50 stands for zero in the data rows.
Here are some numbered points:
68,40,36,63,55,46,32,42,43 0
54,31,51,45,64,39,28,43,66 1
67,62,88,44,51,41,7,69,43 2
51,34,62,33,41,53,64,41,77 3
48,40,64,30,44,55,62,45,77 4
12,45,76,18,41,37,48,64,69 5
37,52,28,43,59,41,59,51,58 6
42,46,55,37,47,47,51,54,61 7
34,48,66,11,61,50,34,65,51 8
66,54,57,40,37,68,81,55,44 9
33,45,74,1,60,51,34,71,48 10
64,48,32,62,57,54,63,54,28 11
57,46,51,53,31,56,49,48,46 12
40,49,23,48,62,38,63,47,62 13
29,66,75,60,50,32,49,60,36 14
70,69,50,59,49,51,41,62,44 15
36,73,60,53,58,53,58,55,33 16
52,39,29,54,51,67,64,37,44 17
52,61,49,72,55,45,37,41,69 18
44,31,37,70,57,32,37,29,44 19
42,53,72,40,57,54,60,53,41 20
36,41,64,19,52,44,45,52,62 21
84,39,53,45,56,68,49,55,29 22
95,15,34,61,43,51,67,49,62 23
65,45,55,60,25,48,43,54,58 24
53,55,74,57,19,54,65,58,53 25
53,60,62,42,44,66,76,49,38 26
85,42,32,50,55,76,56,48,42 27
46,38,66,35,59,38,34,56,44 28
37,46,32,49,74,48,45,59,52 29
Which three points above are nearest to each new point? Their numbers follow each, nearest first.
77,64,55,73,46,54,31,53,25 15 0 22
40,52,37,41,62,54,34,56,46 29 6 7
48,46,60,36,43,45,50,57,64 7 21 4
45,39,62,42,55,41,30,52,41 28 1 7
38,74,47,62,49,34,33,51,53 18 14 15
41,55,37,42,66,48,35,58,47 29 6 7
46,65,53,57,35,57,57,47,51 12 25 26
53,63,65,67,10,49,73,49,63 25 24 12
39,73,42,68,48,35,26,51,54 18 15 14
54,32,24,54,54,66,58,35,48 17 11 27
49,63,53,69,60,47,33,36,51 18 0 15
44,40,38,59,59,64,52,35,37 17 11 0
54,52,74,62,24,59,64,59,37 25 12 26
41,35,53,39,66,31,30,62,47 28 1 29
43,37,53,33,69,30,29,66,49 28 1 8
38,47,37,52,71,44,47,55,53 29 6 13
14,81,73,54,24,34,63,53,54 14 25 16
33,51,41,50,75,38,42,51,54 29 6 13
56,40,31,52,53,68,60,35,44 17 11 27
68,44,32,64,47,38,48,48,54 0 24 12
